Rows are one point carried round by a steady rotation, each followed by how many steps it has turned.
The counts run from 0 to 846.
[ 97 122 151 128 138 161 130 122 145  87 102 128 113 113 106 176 150 101
  87  97 127 122 124 168  84 105 164 142 167 110 148 122 160 129 168  95
 161] => 813
[ 80 150 112 176 122 134 156 127 124  85 115 104 108 120  85 157 130  95
 108  93 173 111 143 147  99 100  97 123 174 117 120 164 149 128 160 124
 130] => 82
[ 98 120 136 172 134  97  97 129 147  79  93 125  81 116  89 180 107 114
 103 107 156 127 138 140 150 121 106 153 162  80 134 101 112 145 126 110
 116] => 747
[103 132  95 204 131 153 137 123 128  88  97 110 116  99 116 178 151  82
 122  86 179 119 124 126 122 126 132 110 154  99 132 138 162 128 134 145
 126] => 488
[105 121 107 109 159 141 129  82 138 111 128 112 146 154  97 129 166 107
  89  98 160  89 115 158 108 151 150 140 121 140 165 111 175 123 166 112
 182] => 210
[ 99  95 136 165 134 142 105  99 131  55 130 111 123 132 114 165 156 113
  93 129 139 112 113 125 134 116 136 138 184  91 157  76 116 149 142 110
 155] => 239
[117  81 111 127 159 140 103 127 202  88 122 111 106 167 106 151 143  98
 128 107 161 105  87 138 129 159 110 136 114  90 130  89 140 129 151 149
 133] => 22
[ 99  95 111 142 107  90 117 102 145  93 151  77 126 132 103 113 170 102
 117 127 140  61 158 125 139  89 137 169 149 121 124 102 135 101 156 115
 146] => 60
[115  98 131 135 152 113 113  89 153 111 118 136 125 149 117 149 166  92
 112  94 147 102 122 150 147 177 150 148  86  98 172  74 165 124 147 131
 162] => 618
[107 128 132  80 145  92  87 111 147 111 118 120  83 137  96 147 125 102
  87 106 124  98 131 190 127 110 122 166 116 116 145 100 127 125 178  97
 148] => 439
[ 89 130 155 151 147 138 126 139 181  88  92 154 100 130  92 183 129 110
 118  74 153 120 142 160 104 118 153 153 162 108 128 134 164 123 122 119
 137] => 411
[101 123  85 112 146 134 147 103 145 121 129  98 130 157  85 123 149  87
 100  90 172  95 111 159 108 155 106 126  97 136 139 132 162 119 185 130
 162] => 691
[ 81 120 130 181 149 152 128  90 132  63 135 141 126 145 127 158 152 112
  98 101 135 125 128 134 111 152 144 134 140 117 170  78 161 138 144 101
 163] => 716
[119  91 111 106 132 110  91 118 143 106 106  92  93 124  91 162 128  94
  81 121 136 118 100 155 150 131 110 147 119  88 140  77  98 144 178 106
 142] => 842
[ 90 132 158 154 156 136 126 133 184  78 100 151  99 144  91 174 127 117
 123  85 162 117 137 160  98 122 132 149 170 102 133 138 166 129 126 124
 132] => 414
[129 104 111 116 140  98  86 113 129 119  84  91  94 106  89 161 125 102
  76 122 149 119 112 159 152 139 116 150 119  84 150  89 115 142 171  96
 136] => 846
[ 92 116 118 193 113  96 105 127 151  69 130 107  90 115 119 156 140  96
 137 110 146  93 158 120 147  85 119 153 164  95 113 109 126 113 125 135
 109] => 159
[ 99 121 100 108 159 145 126  85 145 106 131 112 145 160  90 126 157 113
  87  97 163  90 114 153 109 151 144 143 124 150 159 107 168 124 161 107
 182] => 208
[ 95  97 114 158 117  86 119 100 152  86 157  78 122 144 108 104 163 110
 123 136 145  65 159 121 132 105 120 168 147 115 128 101 143 102 158 114
 138] => 57
[ 99 101 113 131 100  91 120 105 136 103 142  83 127 119  97 125 170  94
 111 117 136  66 161 133 145  80 152 170 149 125 122 108 129 101 155 113
 153] => 63
[110 113 140 199 121  91 113 120 140  85 108 102  97  97 126 155 156  98
 134 125 148  98 161 131 133 103 130 153 159  68 137 117 157 112 142 125
 108] => 153
[ 94  93 144 176 139 148 140  92 140  64 139 123 135 152 123 153 171 103
 109 117 142 114 118 127 117 152 132 130 150  91 170  80 153 139 155 122
 162] => 721
[111 103 145 107 132 149 115 133 159  86 118 105  97 120 120 164 157  84
 106 117 119 105 109 172  91  83 138 138 160  89 132 121 143 122 192 119
 141] => 329
[ 99 130  91 203 132 156 131 124 137  80 105 114 113 109 121 178 149  80
 129  82 177 118 119 123 125 125 129 109 150 103 126 133 156 127 129 154
 124] => 490
[ 96 129 118 173 160 153 117 123 163  74 105 150 102 149 109 185 128  96
 121  75 173 129 103 144 128 154 113 117 137  99 142 112 147 145 122 152
 133] => 12
[100 112  96 136 125  95 147 120 165 137 116 105 120 141  84 126 149  83
 125  78 166  87 151 145 134 154 128 155  74 127 121 128 170  94 157 131
 143] => 288
[ 99 128 116 155 167  95  80 113 183  80 138 132  79 158 134 127 125 115
 138 108 143  92 143 153 119 135 111 164 106 110 140  95 168 107 143 120
 113] => 528
[124  74 141 144 119 133 113 118 151  87 120  99 113 114 135 167 182  74
 122 124 125 100 111 139 135 110 149 136 143  63 144  87 135 123 167 142
 139] => 731
[107  98 150 109 127 149 129 131 163  86 126 106 103 129 116 159 164  81
 110 115 119 101 111 169  90  90 136 137 155  88 132 122 145 121 194 125
 147] => 327
[117  98 161 181 121  90 124 112 137 101  95 104 110  97 115 156 163 102
 117 128 143 107 159 138 131 127 143 158 148  59 155 109 164 118 155 109
 126] => 148
[ 87 150  93 164 150 108 130 109 145 114 104 113 119 128  79 127 121 127
 101  89 179 103 163 143 106 141 134 161 128 150 136 141 185 108 138  86
 143] => 783
[ 83 143 113 162 155 142 114  99 152  79 129 135 131 137 113 142 152 122
 113  86 157  90 150 139 101 111 172 155 162 153 143 123 184 109 120 106
 158] => 307
[102  91 105 150 146 126  86  92 156  77 146 121 116 149 137 140 158 103
 110 109 123 101 121 126 145 147 151 153 103 116 155  46 139 121 143 113
 155] => 131
